In the rows, zero is written as 128.
Each path below is one point turned by a fixed rotation once a step. After each direction that follows a path, write how fast that rotation turns it, in degrees a step (0 if it stays still).
Each turn is a multiple of 5 degrees from 10 to 175, or 0.
Each row of a path follows its step; steps can be skipped.
path 1
step 0: [136 128 122 133 129 125 131 125 140 130 116 122 132 129 127 131 117 132
 128 120 124 125 130 132 134 127 116 132 120 131 118 136 122 126 124 127
 137 125 127]
step 1: [128 123 130 124 130 137 129 123 138 128 121 129 139 124 114 138 131 119
 138 133 127 131 132 128 130 134 119 127 122 127 128 134 129 125 132 128
 135 123 135]
step 2: [128 130 129 124 126 134 138 126 127 135 117 127 138 120 113 124 121 121
 123 128 131 124 126 121 127 134 121 131 130 136 118 126 133 127 130 127
 118 126 124]
step 3: [134 124 123 119 125 120 131 127 127 128 119 130 123 125 122 131 129 121
 128 119 129 122 135 123 140 125 118 142 129 131 117 126 122 126 131 121
 131 127 128]
step 4: [134 119 124 129 131 129 124 121 138 129 116 129 125 123 117 127 129 125
 134 131 125 129 131 118 127 135 131 134 125 119 129 136 127 127 142 119
 131 133 127]
step 5: [129 123 134 128 138 136 127 123 124 128 123 131 130 118 116 134 118 136
 118 130 129 127 131 123 132 136 125 129 132 121 116 128 124 121 130 127
 123 133 130]
step 6: [129 129 122 117 129 121 135 127 123 124 114 126 136 123 129 133 122 136
 127 119 125 129 138 118 133 126 122 129 130 129 125 136 121 127 132 135
 131 135 126]
step 9: [132 126 127 126 128 132 134 125 135 126 109 117 133 120 125 130 123 126
 131 122 121 124 131 131 133 131 116 135 126 133 121 127 126 130 120 135
 129 130 130]
step 10: [127 128 126 115 121 136 128 130 140 129 124 133 131 127 113 133 128 125
 136 130 125 126 131 121 129 127 113 134 128 123 125 135 130 126 135 125
 131 121 131]
step 11: [133 128 120 126 133 133 136 122 132 132 122 129 133 124 112 125 122 120
 121 126 133 124 130 124 129 132 129 129 127 130 122 130 120 124 135 116
 120 121 120]
[127 128 129 127 127 130 130 127 128 125 127 127 127 128 129 128 129 125
 129 129 128 127 131 127 127 128 126 127 126 126 131 128 129 131 127 126
 132 132 128] => 125
[128 127 126 128 134 129 127 129 129 128 132 126 129 127 126 130 127 126
 128 129 129 125 127 125 127 131 132 126 125 129 129 127 128 128 128 129
 129 126 129] => 110
[127 128 129 131 131 131 131 127 124 128 128 131 127 127 126 126 130 127
 128 129 126 128 128 129 126 128 127 128 127 129 130 131 127 126 126 127
 124 129 128] => 115
[130 126 127 127 126 129 125 128 126 129 126 128 131 127 124 125 126 128
 127 128 126 126 132 128 130 130 126 130 125 128 128 129 128 127 130 129
 130 128 126] => 0
path 2
step 0: [130 131 124 122 137 138 130 120 140 116 132 125 128 121 137 126 128 123
 132 129 133 135 128 133 127 118 123 133 128 126 135 121 124 126 131 128
 126 130 126]
step 1: [127 120 129 130 120 125 125 124 127 134 130 131 128 128 123 138 119 116
 134 128 127 129 115 125 130 130 128 132 125 124 127 141 128 134 129 123
 133 127 130]
step 2: [132 129 127 130 119 131 130 123 134 125 136 127 125 129 128 133 140 135
 122 128 123 120 135 126 126 134 130 128 140 127 135 127 126 116 118 125
 130 128 125]
step 3: [127 124 125 138 137 124 137 127 128 128 128 124 128 128 124 125 125 125
 125 130 131 133 124 125 115 118 131 122 119 135 123 125 119 130 118 126
 124 133 132]
step 4: [122 129 131 127 123 125 121 122 141 115 131 129 123 130 132 128 122 135
 126 134 126 139 127 130 139 130 128 131 127 131 131 131 128 133 133 129
 130 120 135]
step 5: [137 123 122 131 127 130 120 128 133 131 129 123 137 123 123 136 132 127
 133 132 136 125 123 128 123 133 127 135 126 123 126 137 130 124 126 139
 129 140 126]
step 7: [126 132 126 130 125 129 131 138 131 125 134 128 131 130 125 136 131 129
 119 133 123 134 130 127 122 132 118 120 122 128 113 134 125 133 121 129
 127 119 130]
step 8: [123 123 126 133 125 123 121 130 138 133 129 125 119 126 141 117 128 132
 139 129 132 133 132 133 128 129 129 130 126 133 128 121 134 121 125 135
 129 131 133]
step 9: [139 125 134 127 125 136 125 125 133 129 118 127 128 122 128 132 125 130
 115 127 130 131 116 129 124 126 132 131 116 123 126 129 131 131 137 127
 123 131 120]
step 10: [125 130 124 123 124 132 115 117 122 134 129 121 133 128 128 124 128 122
 130 133 123 126 138 125 131 128 121 123 128 117 129 131 124 125 120 128
 131 118 130]
[126 128 128 133 128 128 126 128 127 129 128 127 128 129 130 132 131 126
 129 131 125 129 129 127 132 129 128 127 130 128 126 129 128 127 131 129
 128 127 129] => 120
path 3
step 0: [139 128 133 120 135 137 129 132 124 134 129 117 130 134 121 128 137 129
 125 133 133 132 122 132 121 131 125 134 133 121 123 123 129 124 136 122
 125 124 131]
step 1: [127 125 129 139 127 130 134 130 117 129 128 132 116 121 133 126 126 132
 127 131 135 126 130 140 123 137 120 134 133 121 129 132 130 128 123 128
 125 136 134]
step 2: [125 128 128 131 134 124 120 120 128 137 133 122 121 128 118 121 134 130
 135 124 127 124 132 127 119 128 122 134 124 137 127 130 136 120 128 139
 130 132 131]
step 3: [126 132 123 131 133 131 130 125 134 126 124 119 131 130 130 128 130 131
 123 138 147 126 127 127 132 118 128 138 121 124 132 127 128 126 127 132
 132 129 136]
step 5: [130 127 138 126 118 133 119 129 129 134 122 122 123 129 134 127 141 134
 130 126 131 123 126 127 122 140 125 133 125 123 126 123 130 122 126 125
 127 128 135]
step 6: [127 127 122 133 124 124 132 125 126 120 120 121 127 124 130 127 130 128
 126 123 137 126 133 131 121 131 123 130 119 127 130 140 131 126 122 136
 124 142 121]
step 8: [131 128 127 127 133 137 130 123 129 131 122 133 121 121 136 137 134 128
 114 129 136 124 129 123 134 129 122 134 129 122 133 123 126 133 135 123
 131 135 131]
step 9: [125 120 129 127 127 133 121 123 116 130 126 135 122 126 129 124 131 132
 133 111 129 125 132 131 134 133 125 132 118 132 127 121 130 128 123 131
 128 128 119]
step 10: [130 124 126 120 119 127 120 122 138 129 116 128 123 128 128 127 141 135
 136 134 138 128 128 126 123 122 136 125 120 126 133 132 131 126 128 128
 129 128 125]
step 11: [131 125 120 122 136 133 131 139 134 124 124 125 132 125 131 131 129 130
 123 121 135 135 128 137 124 124 127 131 124 127 128 129 125 132 134 129
 130 138 113]
[126 128 128 131 131 129 127 123 125 130 130 130 128 125 126 129 128 126
 126 129 128 130 129 126 128 127 127 130 131 128 129 131 127 127 128 127
 126 129 128] => 60
[126 128 129 131 128 128 127 130 128 131 128 128 126 124 132 129 128 130
 128 127 124 126 127 128 128 131 125 129 128 132 128 126 127 127 127 127
 129 128 129] => 100
[128 128 132 127 131 129 129 129 127 128 127 126 126 130 127 131 126 125
 128 127 129 129 123 127 131 126 126 129 128 128 129 128 126 131 130 126
 129 128 128] => 90
path 4
step 0: [125 130 117 128 129 127 122 120 125 126 120 128 128 121 133 117 127 135
 130 123 145 136 132 132 120 121 135 130 129 125 127 127 130 132 129 122
 130 128 135]
step 1: [133 123 120 125 127 114 115 129 128 131 124 132 123 129 121 121 129 134
 136 126 130 124 124 135 131 128 136 129 129 130 133 126 123 123 126 128
 138 126 139]
step 2: [127 136 130 135 124 125 128 120 122 131 130 131 125 127 121 129 131 126
 135 125 130 122 123 142 128 135 142 133 131 138 128 124 131 128 136 126
 137 122 124]
step 3: [130 129 129 136 128 129 119 129 119 120 130 128 119 129 134 127 138 126
 128 123 141 134 122 128 128 128 133 133 136 130 123 121 124 130 133 114
 128 127 125]
step 4: [128 127 124 129 140 125 115 129 120 126 128 128 122 134 121 118 131 128
 126 127 133 127 138 129 126 124 139 121 129 138 130 123 121 120 126 127
 122 133 129]
step 5: [122 124 130 134 127 137 124 132 123 130 121 132 129 123 121 127 132 123
 128 123 128 121 135 134 125 138 133 125 134 134 137 124 118 125 123 125
 141 125 127]
step 6: [119 122 130 137 127 128 132 129 117 126 130 126 135 118 122 131 129 123
 132 117 137 137 125 127 120 123 134 130 133 134 126 125 129 128 127 122
 135 133 131]
step 8: [125 131 126 117 123 136 129 123 117 127 114 125 130 128 128 119 131 128
 135 130 129 117 132 137 127 124 135 132 132 135 125 126 123 124 129 129
 135 133 128]
step 10: [129 126 114 135 125 121 122 127 120 129 133 129 122 130 123 124 126 139
 137 125 137 131 127 129 130 122 141 127 131 131 127 135 129 128 123 130
 132 125 133]
step 11: [130 133 127 130 132 122 121 117 121 130 125 129 131 131 125 122 130 136
 135 127 131 125 126 137 130 136 134 131 132 128 129 126 113 131 136 128
 139 124 124]
[127 127 131 129 129 126 128 130 128 122 131 128 128 126 128 129 128 126
 126 128 128 125 128 129 126 128 128 126 128 130 130 126 127 127 126 126
 127 128 126] => 35
[131 128 131 128 128 128 130 128 126 129 129 127 125 128 129 127 127 129
 128 130 128 129 127 132 128 126 125 129 131 129 127 126 126 128 131 129
 126 131 125] => 80
path 5
step 1: [133 128 129 135 131 132 126 122 126 133 125 123 132 130 125 128 135 135
 129 133 129 119 140 128 132 134 128 136 130 136 127 126 135 133 124 133
 122 138 138]
step 3: [130 126 131 122 126 129 122 128 129 128 132 120 135 122 123 130 137 135
 127 137 124 131 129 135 127 126 127 142 132 119 129 121 133 139 122 132
 126 126 129]
step 4: [126 134 139 135 125 136 118 122 129 124 123 124 129 126 130 128 124 128
 130 129 134 126 129 140 129 133 134 130 128 129 132 127 137 132 118 126
 120 126 137]
step 5: [138 128 127 132 122 133 119 130 118 122 129 128 129 134 119 128 139 134
 130 132 126 120 130 136 131 122 132 127 133 136 127 126 132 136 124 129
 129 131 131]
step 6: [129 134 131 117 116 136 118 122 124 131 130 123 130 128 125 124 132 132
 132 137 129 135 131 132 136 133 121 128 131 129 127 125 126 126 126 128
 121 133 137]
step 7: [129 121 132 130 118 123 122 122 124 127 132 135 130 120 133 130 130 131
 131 135 126 134 133 141 124 122 129 129 134 127 136 123 134 136 126 130
 125 125 134]
step 8: [126 134 133 125 121 137 116 129 126 118 131 129 133 127 131 132 129 134
 126 132 123 127 130 123 132 127 137 126 124 127 128 122 137 135 123 126
 131 127 140]
step 9: [133 126 131 130 129 142 113 120 128 130 132 129 131 130 125 133 133 125
 130 132 126 129 136 136 126 126 130 120 140 133 126 129 132 129 133 125
 126 132 131]
step 10: [131 133 125 123 111 131 122 126 131 127 133 135 127 131 124 126 125 132
 131 127 131 130 135 135 135 125 122 130 132 124 131 126 135 135 132 122
 133 139 135]
step 11: [127 125 129 121 122 128 121 116 129 125 131 127 132 123 131 120 135 129
 126 138 128 129 134 125 123 130 134 132 137 130 138 130 131 134 131 122
 132 126 138]
[126 129 126 128 127 128 129 129 127 130 132 128 132 127 129 128 129 128
 129 128 131 129 128 131 128 130 125 128 128 124 130 130 127 129 127 126
 129 127 126] => 100
path 6
step 0: [120 129 129 130 131 131 130 122 123 126 125 134 130 133 127 121 119 128
 128 130 119 128 131 123 119 124 115 123 125 133 130 127 128 119 136 133
 138 124 116]
step 1: [121 122 122 124 122 127 132 116 132 132 135 133 130 132 124 121 130 133
 126 128 130 130 137 125 122 135 123 137 128 131 128 122 128 130 121 132
 129 124 114]
step 3: [132 137 133 132 129 122 129 118 126 133 126 130 129 136 125 125 127 128
 131 129 125 134 138 120 121 127 121 129 123 129 130 126 117 120 129 137
 134 117 122]
step 4: [126 127 127 126 125 130 136 119 133 128 136 122 126 135 129 118 135 119
 132 135 125 139 137 122 126 139 133 128 130 125 130 125 129 127 121 130
 131 126 120]
step 5: [124 128 131 132 134 132 125 127 132 126 133 128 129 134 126 125 124 127
 130 134 118 136 137 121 118 122 130 111 124 132 133 127 132 126 134 132
 131 125 122]
step 7: [120 119 129 126 122 136 129 130 135 122 133 123 119 134 128 117 137 122
 131 130 127 135 134 125 126 125 132 127 125 132 129 130 122 125 129 135
 131 134 116]
step 8: [131 131 129 137 128 134 118 121 135 129 132 131 128 132 127 131 125 125
 127 129 129 133 136 124 123 123 120 120 118 132 127 128 118 124 132 139
 130 127 117]
step 9: [134 123 133 131 124 133 130 115 130 123 134 120 128 136 127 127 133 130
 126 132 135 128 143 128 128 136 133 130 128 124 122 124 123 127 123 131
 133 125 120]
step 10: [130 122 131 126 134 139 125 129 132 121 134 122 126 134 137 124 133 127
 126 132 116 136 136 125 122 121 132 125 122 124 130 132 124 129 131 137
 136 125 127]
step 11: [126 134 129 134 128 135 126 119 128 128 130 129 130 129 131 128 119 122
 130 134 126 122 140 127 120 127 122 128 122 121 123 123 129 122 124 139
 141 128 125]
[129 126 127 127 125 127 126 129 126 128 126 130 125 131 126 129 128 129
 127 131 128 126 128 127 130 132 128 129 125 127 128 129 129 128 124 127
 129 126 128] => 135
[127 128 124 131 130 127 127 132 129 127 129 128 128 127 129 127 128 127
 129 131 126 127 129 128 131 127 130 128 126 128 126 129 129 129 129 131
 125 126 127] => 130
[126 126 131 130 128 128 131 132 127 125 127 126 129 132 128 126 129 128
 128 129 128 127 126 130 129 130 129 125 130 129 128 131 128 127 130 127
 129 129 126] => 145
[127 129 128 128 130 124 129 128 128 133 128 126 129 128 127 127 127 129
 130 127 127 128 125 127 127 129 128 130 129 130 132 129 131 129 126 128
 130 125 125] => 25
path 7
step 0: [122 123 116 128 120 134 132 117 128 131 128 129 129 121 123 129 131 115
 134 127 132 128 128 120 137 125 127 120 125 127 126 140 122 126 120 130
 128 113 124]
step 1: [116 118 128 133 126 120 130 128 128 135 115 139 127 132 124 123 119 129
 114 128 127 126 127 125 129 130 123 133 136 125 130 138 128 135 123 130
 129 126 136]
step 2: [133 130 130 136 131 125 130 126 123 134 127 127 138 116 120 121 127 129
 120 140 136 131 127 125 117 127 131 131 129 133 128 131 124 112 130 130
 133 134 136]
step 4: [115 127 130 129 125 131 134 137 128 133 125 140 121 141 131 123 120 132
 121 133 119 124 132 129 125 127 135 130 123 135 127 127 132 122 120 134
 119 125 131]
step 5: [125 126 134 143 130 140 120 130 120 124 138 125 127 123 129 122 129 128
 128 142 135 133 128 124 131 121 132 132 133 135 125 126 131 120 124 122
 125 123 132]
step 6: [122 128 135 127 125 122 128 127 129 126 125 125 133 133 129 121 134 131
 134 116 136 132 130 111 130 117 129 136 128 123 129 121 131 130 114 121
 133 124 126]
step 7: [125 122 119 130 131 125 136 134 130 138 123 133 119 126 137 123 130 126
 132 126 127 130 124 131 118 120 139 124 126 128 117 121 131 127 116 132
 129 136 134]
step 9: [122 128 132 115 128 119 115 129 135 133 123 121 137 135 124 126 121 130
 127 129 124 130 127 116 121 119 129 122 121 130 126 130 131 132 125 125
 134 118 127]
step 10: [129 132 127 129 126 125 121 140 134 139 125 133 120 121 135 132 135 129
 128 135 128 121 128 128 130 124 128 122 127 128 111 138 126 122 124 127
 137 129 134]
step 11: [123 126 133 136 134 125 128 127 122 132 141 128 133 133 126 138 128 129
 131 126 129 127 132 125 139 122 122 131 128 125 126 130 120 126 128 147
 137 126 136]
[128 130 128 126 126 127 132 130 129 127 127 126 126 129 129 128 130 127
 128 125 128 127 127 129 129 131 129 125 129 128 125 130 126 127 124 129
 127 125 128] => 110
[126 130 127 127 130 128 129 127 129 130 129 126 128 128 128 127 125 127
 128 128 131 127 129 130 124 127 129 124 124 130 130 128 130 125 126 129
 127 129 129] => 145
path 8
step 0: [123 133 121 127 132 126 111 130 130 129 122 126 126 132 124 120 124 132
 128 123 130 123 134 123 133 126 141 124 134 132 133 126 124 118 128 137
 122 124 124]
step 1: [124 131 129 124 121 122 119 129 133 131 135 128 132 128 122 129 143 125
 135 124 136 124 142 135 129 127 123 126 129 124 132 128 120 136 124 132
 128 136 130]
step 2: [124 129 120 126 136 126 122 127 135 132 126 125 142 124 127 131 130 127
 124 136 122 122 135 122 139 123 133 123 128 128 120 126 123 121 124 116
 125 131 129]
step 3: [124 131 119 122 131 126 129 124 125 135 133 133 133 130 120 135 133 128
 137 119 131 120 134 124 126 135 129 137 126 128 124 115 128 128 128 136
 117 123 126]
step 4: [119 127 119 126 126 125 116 127 130 136 123 129 125 140 126 125 124 124
 123 124 130 124 135 120 136 123 131 127 133 133 134 128 127 121 122 133
 130 140 129]
step 5: [130 134 125 122 129 124 113 134 129 134 135 131 131 121 131 120 143 125
 127 132 130 120 139 129 128 129 135 131 132 124 131 130 125 137 127 131
 122 126 131]
step 7: [127 135 125 122 134 125 124 121 125 130 128 137 138 129 117 127 134 126
 135 116 122 127 141 121 137 126 126 133 130 129 119 123 126 126 129 133
 128 124 130]
step 8: [121 124 122 121 125 127 114 127 129 133 133 123 128 135 130 129 127 131
 130 134 131 121 134 118 133 130 126 130 128 130 140 119 123 119 126 129
 120 137 125]
step 9: [120 134 118 125 123 127 125 131 136 137 130 134 129 127 126 125 136 121
 122 128 132 123 139 128 131 126 135 133 128 127 124 129 131 141 116 128
 123 126 133]
step 11: [128 142 125 113 127 122 120 127 130 129 126 130 135 128 118 132 130 127
 132 113 128 129 136 127 127 118 130 130 127 128 134 126 122 126 128 133
 122 126 127]
[132 127 129 127 130 127 129 127 129 128 127 129 130 129 125 131 127 128
 126 126 125 126 127 129 126 130 129 129 128 132 127 128 128 125 126 129
 127 126 129] => 95
path 9
step 0: [136 135 131 137 135 128 126 136 133 133 140 130 125 130 132 127 125 137
 136 117 122 133 123 121 133 122 126 127 127 125 123 121 130 126 128 129
 124 123 128]
step 1: [135 133 134 128 125 122 124 132 133 134 131 136 124 135 136 139 123 122
 127 122 126 128 130 125 125 127 128 130 127 124 143 127 131 126 130 133
 134 119 131]
step 3: [134 130 136 125 122 125 130 131 123 138 122 132 121 129 130 121 124 134
 132 125 138 126 126 124 125 121 125 115 133 126 129 118 127 128 125 132
 131 121 125]
step 4: [126 129 130 124 130 119 128 139 124 130 129 132 129 132 120 134 123 119
 131 119 126 130 128 124 124 132 118 116 130 125 121 129 133 125 122 126
 126 119 127]
step 5: [132 136 126 127 127 129 126 135 129 125 131 129 135 134 131 118 120 133
 132 122 121 126 130 116 122 123 122 121 118 125 127 128 127 136 127 125
 135 122 131]
step 6: [132 135 132 133 131 119 136 132 126 133 136 141 125 132 126 126 124 127
 133 121 130 118 131 122 135 127 129 125 123 132 133 132 125 131 136 132
 122 123 131]
step 7: [127 127 128 124 128 124 131 138 129 126 133 133 126 139 135 129 113 131
 131 128 130 139 132 126 135 126 126 131 133 126 133 126 134 131 132 124
 123 118 123]
step 8: [130 132 127 129 126 112 119 132 127 132 128 128 125 130 127 126 123 131
 124 130 134 122 128 129 132 122 119 126 121 130 136 114 133 133 123 123
 128 122 128]
step 9: [129 129 125 139 125 123 131 137 128 133 134 127 117 128 132 129 127 122
 138 127 128 127 117 121 128 126 127 119 130 121 128 126 129 132 120 121
 123 120 124]
step 11: [134 126 131 124 125 125 130 127 128 133 138 127 129 130 126 128 113 122
 130 123 123 119 137 121 132 123 130 118 124 127 123 123 127 131 127 121
 120 130 136]
[125 128 127 125 130 126 128 131 128 126 126 129 131 129 131 130 128 127
 127 128 128 133 128 128 124 128 127 130 128 129 129 129 128 131 127 126
 127 130 129] => 130
path 10
step 0: [129 133 131 130 119 129 124 137 126 127 134 142 115 133 132 118 123 133
 128 127 125 128 126 129 122 128 126 130 133 128 131 118 117 131 125 127
 136 127 126]
step 1: [130 128 117 140 137 128 125 133 129 135 131 137 125 136 132 129 129 139
 130 118 134 127 128 129 140 127 122 133 131 129 131 128 128 126 137 128
 127 131 134]
step 2: [135 120 135 133 123 128 121 132 129 124 113 138 124 135 137 124 123 131
 131 129 124 121 119 130 129 130 125 137 128 127 131 130 126 135 128 132
 134 131 125]
step 3: [125 126 125 139 135 120 134 130 136 131 129 126 129 135 129 123 125 134
 141 126 132 125 130 128 136 134 121 133 136 119 132 133 125 126 119 125
 133 132 125]
step 4: [129 121 130 131 130 126 124 123 130 126 129 133 118 128 138 137 127 130
 132 126 134 118 119 135 123 126 133 123 128 129 132 136 125 137 122 122
 135 136 125]
step 6: [127 118 119 123 133 130 130 127 116 131 129 130 121 137 132 125 130 137
 128 127 126 125 124 131 121 123 136 129 126 126 138 121 125 134 118 116
 131 130 129]
step 7: [129 127 129 131 137 130 125 129 132 125 132 140 127 134 129 126 132 127
 122 123 124 129 124 139 129 134 121 126 138 126 138 128 118 125 127 120
 122 116 129]
step 8: [136 120 124 127 124 138 125 125 125 128 129 133 131 139 130 129 130 137
 131 124 128 135 131 130 130 138 131 135 120 123 137 131 121 135 133 121
 127 136 125]
step 10: [132 126 130 135 127 138 132 126 137 126 128 125 118 136 135 128 131 129
 132 124 131 134 131 128 136 138 140 122 123 125 129 129 122 126 119 127
 134 132 122]
step 11: [133 133 130 134 129 132 123 131 136 127 129 114 121 125 131 133 127 132
 126 126 125 121 130 142 126 124 130 134 133 124 131 128 119 129 132 118
 134 132 138]
[124 128 130 128 127 128 129 127 129 130 128 126 130 126 131 130 126 127
 127 128 130 128 128 131 129 131 127 129 126 125 128 129 128 129 126 131
 129 130 124] => 60
